One turning vector, and how many steps it has turned:
The counts run from 0 to 443.
[128 165 104 140 146 108 125 134 145 113 102 151 151 127 178 144 150  92
 139 134 166 110  83 111 118 123 153 149 164  77 130 138  64 156  86 150
 146 134 137  90 159 103  96  92 116 102 119 136 145 138 140 115 167 106]  148
[129 174 139 158 185 104 128 126 175 141 121 131 190  82 138 197 156 103
 124 172 119 130  87 141 146 163 142 141 129 135  95 121 140  98 156 140
 111 124 136 145 115 103 133  85 137 153 132 123 130 135 133  99 109 163]  125
[149 131 106 117 157 111 132 129 155 178  98 171 145 140 119 145 151  86
 131 154 109 121 150 108 153 177 131 115  85 111 121 121 113 120 152 140
 134 119 181 118  72  95 173 130 179 114 159 106 143 138 121  85  97 109]  10
[128 146 100 130 150 105 143 123 168 175 118 147 124 106 111 167 167 138
 139 129 134 124 136 106 146 190 155 164 114 107 111  77 109 125 113 119
 112  98 173 127 109 115 121 139 157 108 156  65 172 157  93  93 128 137]  198
[144 177  93 137 152 100 114 157 142 145 131 143 184 148 148 184 151 111
 125 169 128 123  90 114 137 125 148 178 136 120  83  87 120 136 120 125
 126 135 163 115 124 111  90  84 121  84 118 100 166 118 112 107 113 135]  136
[149 130  62 156 155 141 177 109 160 132  95 161 130 156 146 104 144  83
 162 144 148 128 113 121 152 169 160 129 121 109 139 148 104  73 102 144
 122 136 139 163 111 123 143 121 152 150 146 154 106 124 134  66 163 133]  178
[150 143  81 116 161  82 125 150 164 157 140 138 167 133 156 140 157 110
 140 150 136 134  88 118 132 133 158 154 112 127  98 103 169 124 125 114
 137 150 151 151  99 108  96  79 149 113 104 128 145 132 164  54  98 136]  412
[133 164  83 105 138 116 113 113 153 155  95 184 172 170 168 146 150 131
 135 174 140 124 106  84 138 110 155 129 107  95 106 136 127 139 153 160
 160 124 159 138  76 131  99 129 138 116 144 142 132 162 159  86 109 100]  71
[159 131  75  73 128 112 140 111 182 182 121 180 123 108 160 118 149 138
 164 143 125 130 119  77 156 143 147 141 110  84 121 103 116 145 101 123
 144 122 148 147  85 131  88 137 120 143 131 129 163 156 149  90 123 101]  258
[142 157  62 128 144 164 141 103 172 151  88 152 152 148 147 113 136 103
 156 160 153 134 123  88 138 158 146 117 118  89 128 129 105 109  75 161
 145 141 156 149 131 129  98 149 145 104 142 149 152 128 115  94 153  79]  82
[128 173 113 148 149 104 123 125 126  92 110 171 171  94 163 143 156  90
 145 146 124 111 107 109 144 120 184 145 149  79 121 173 118 118 117 142
 136 132 124 106 166 104 110  82 135 152 138 136 176 170 157 121 151 169]  55
[128 136 110 144 141 117 140 145 133 140 107 183 165 156 115 186 149 107
 121 144 114 121 140 113 176 162 157 145 106 109 107 123 103 116 167 126
 115 119 186 112 108 105 156 119 163 125 171  84 163 145  91 108 100 160]  290
[155 117  94  95 157  93 130 151 133 158 112 142 153 148 157 136 152  98
 148 119 159 101  90 105 145 126 134 157 119 114  84 103 106 151  90 118
 139 187 144 106 118 101  73  71 125 113  98 121 158 114 127  85 122 113]  322
[139 141  96 121 152 122 117 161 121 121 117 164 197 157 146 145 152  82
 134 155 123 116 118 104 158 102 157 136 103 105  85 154 129 127 140 132
 146 182 169 107 141  96 108  78 144 118 125 135 181 118 136  94 114 141]  231
[161 121 138 136 139 115 141 127 128 147 106 166 155 132 114 153 136  80
 145 121 145 111 136  77 162 196 138 129 100 120  86 116 106 147 102 124
 103 137 171  93 150  90 122 114 165 108 154  85 191 134  95 115 125 131]  385
[109 166 130 188 175 127 120 152 167 133  96 145 166 108 127 166 132  80
 128 169 114 149 143 110 146 186 164 131 115 103 122 124 113 131 117 155
 134 128 167 103 155 107 137 106 165  95 157 106 163 123 117 104 129 152]  299
[171  85 116 111 126  98 170 137 154 163 125 192 117 128 125 147 139  97
 146  98 129 112 135 104 176 195 137 140 101 113 116 113  99 133 122  98
 106 137 161 118 106  96 145 117 156 154 146  85 163 148 111  90 109 143]  104
[141 155 140 131 149 140 155  77 176 160 103 143 173 116 127 184 153 125
 133 138 182 117  89  94 139 183 123 119 127 124 100 118  82 120 131 150
 108 100 163 140 127 101 125 161 129 141 157 111 139 144  84 112 137  95]  373
[118 169 115 148 154 101 124 130 123 103 100 179 167 114 181 164 150  85
 144 156 121 106  95 121 143 111 168 138 159  82 130 175  91 127 138 153
 142 125 120 100 133 106 125  77 123 158 140 146 136 162 167 119 140 157]  58
[107 122 124 165 178 120 151 149 165 127  91 160 138  89 127 158 141  94
 140 128 107 128 136 142 185 187 166 142 114  97 129 140 116  97 127 133
 117 161 132 127 134 112 139  86 156 167 146 113 150 142 116  89 130 194]  115
[139 145  83 106 159 111 137 124 125 124 101 141 134 105 165 111 181  79
 164 117 141  86 100 126 147 114 160 147 145  84 125 163  93 106  89 128
 137 169 120 111 141  94 112  78 130 154 116 153 159 145 143  89 168 129]  332
[160 124  90  95 154  96 128 148 134 149 114 145 150 146 152 123 154  98
 152 119 165  97  89 101 144 133 140 157 120 114  84 107 114 149  83 117
 135 183 145 110 127 100  72  72 129 108  96 120 158 119 127  80 133 114]  323
[133 122 135 116 187  86 125 146 175 151 126 136 180  95 162 171 151  84
 137 139 125 132  99 125 142 136 142 112 102 122 105 144 149 140 155 123
 133 150 150 131 107  97 127  76 145 166 128 145 135 136 179  71  94 143]  405
[170 126 119 128 127 105 152 111 160 155 122 181 164 155 140 143 143  72
 131 143 142 128 120 100 134 184 131 101 103 121 125 142 116 117 151 129
 123  93 180 128  94  90 179 140 173 129 165 119 136 151 142  87 102 107]  6
[150 118  61 124 148 148 161 126 149 142  86 184 138 156 153 106 131  86
 165 147 105 120 137 110 181 150 152 124 106  88 131 157 101  89 112 148
 133 168 139 149 102 120 126 112 144 159 148 157 133 121 127  88 141 130]  174
[145 127 132  86 170 103 118 140 173 169 125 136 186 107 155 166 150 110
 134 133 156 123  90  94 145 134 124 125 105 119  78 114 125 171 121 126
 135 169 162 119 128  99  74  90 119 134 110 129 171 123 136  91 105 101]  317
[136 156  71 149 162 109 122 158 120 115 105 155 169 172 154 119 158  72
 141 147 141 116 103 111 135 101 172 150 122 100 108 149 110 124 113 140
 152 162 156 102 141 102 119  78 149  98 113 138 146 107 142  76 145 139]  235
[148 165 123 136 140  97 130 118 155 117 112 159 157 115 181 134 145  84
 141 136 174 115  76  93 116 135 157 135 164  88 127 146  80 156  79 153
 144 121 128  93 167  99 102 100 119 108 122 143 151 147 155 111 159 102]  150
[121 105  93 138 159 119 148 153 192 162 103 170 138 145 120 136 137 105
 133 129 128 148 151 112 160 182 158 130  79 100 133 113 117 135 126 128
 141 141 191 127 111 115 145 127 174 110 150 100 143 127 126  57 109 139]  15
[129 135 149 161 200  79 125 135 141 135  87 129 152  96 154 147 149  50
 136 134 139 112 107 125 135 174 141 117 121 128 113 151 124 129 122 147
 123 143 119 105 121  90 145  62 162 139 131 135 117 133 159  82 125 142]  399
[111 138 122 153 193 128 146 131 218 157  95 117 139  73 121 137 150 107
 138 137 149 148 120 127 148 199 151 129 109 108 131 108 119 114  93 149
 125 149 149 139 142 115 124 115 153 126 123 120 136 121 116  67 150 135]  24
[120 153 171 165 167 108 129 121 166 131  91 147 162  70 145 184 130 100
 127 145 144 113 102 125 156 200 130 137 150 109 110 128 105 126 104 153
 111 144 114 110 161 104 111  91 136 143 140 111 156 152 112 132 127 148]  212
[133 189  82 135 154 106 106 148 140 146 121 134 176 138 139 164 166 117
 129 166 142 121  96 107 126 120 161 177 140 113  82  92 120 132 108 136
 138 136 161 105 133 109  83  92 134  73 118 100 176 127 110 103 130 124]  138
[157 110 123  84 144 103 159  96 149 182 103 160 119 112 128 149 176 102
 149 100 149  92 121 104 155 175 117 127 107 108 114 121  79 124 127 118
 110 122 160 113  80  87 152 135 146 158 150 102 142 155  98  94 129 101]  99
[161 124 102 123 143 132 174  87 174 152 107 145 133 132 154 133 146  84
 156 112 185 110  93 110 131 180 124 117 140 110 142 132  61 118  89 136
 119 108 151 138 124 101 146 143 129 138 145 141 115 124 112  90 156  78]  91
[148 145  67 113 123 132 133 131 163 151 112 193 172 186 170 142 119 122
 138 172 137 141 109  79 147 126 155 131 111  91 116 128 117 143 131 147
 153 129 169 146 103 135  89 132 136 115 145 144 144 139 151  88 101 103]  74
[156 151 145 128 154  80 116 133 119 133 108 164 197 150 144 167 150  93
 118 161 152  95  82 109 143 146 126 141 120 136  61 129 133 127 147 143
 121 165 137 103 109  89 111  68 142 119 114 115 146 135 132 108  97 132]  224
[123 117  94 122 163 114 139 140 177 170  98 164 134 152 117 133 156 108
 129 134 132 128 151 109 158 172 157 126  74  99 127 116 116 130 144 137
 143 137 191 118  87 109 154 138 182 109 158 101 143 140 123  57 112 126]  13
[143 130  57 148 162 143 169 110 151 132  91 164 128 163 151 103 143  85
 163 141 138 122 121 121 163 159 163 133 120 103 140 148  99  75 106 151
 128 145 132 161 101 122 141 114 154 148 141 153 104 118 130  66 156 137]  177
[ 85 154 141 174 200 117 121 143 191 135  81 124 167 110 143 174 144  98
 120 138 162 135 108 124 133 160 157 124 124 106 127 134  97 153 128 167
 148 133 163 104 148 111 119 105 150 112 145 119 120 130 128  80 139 138]  304
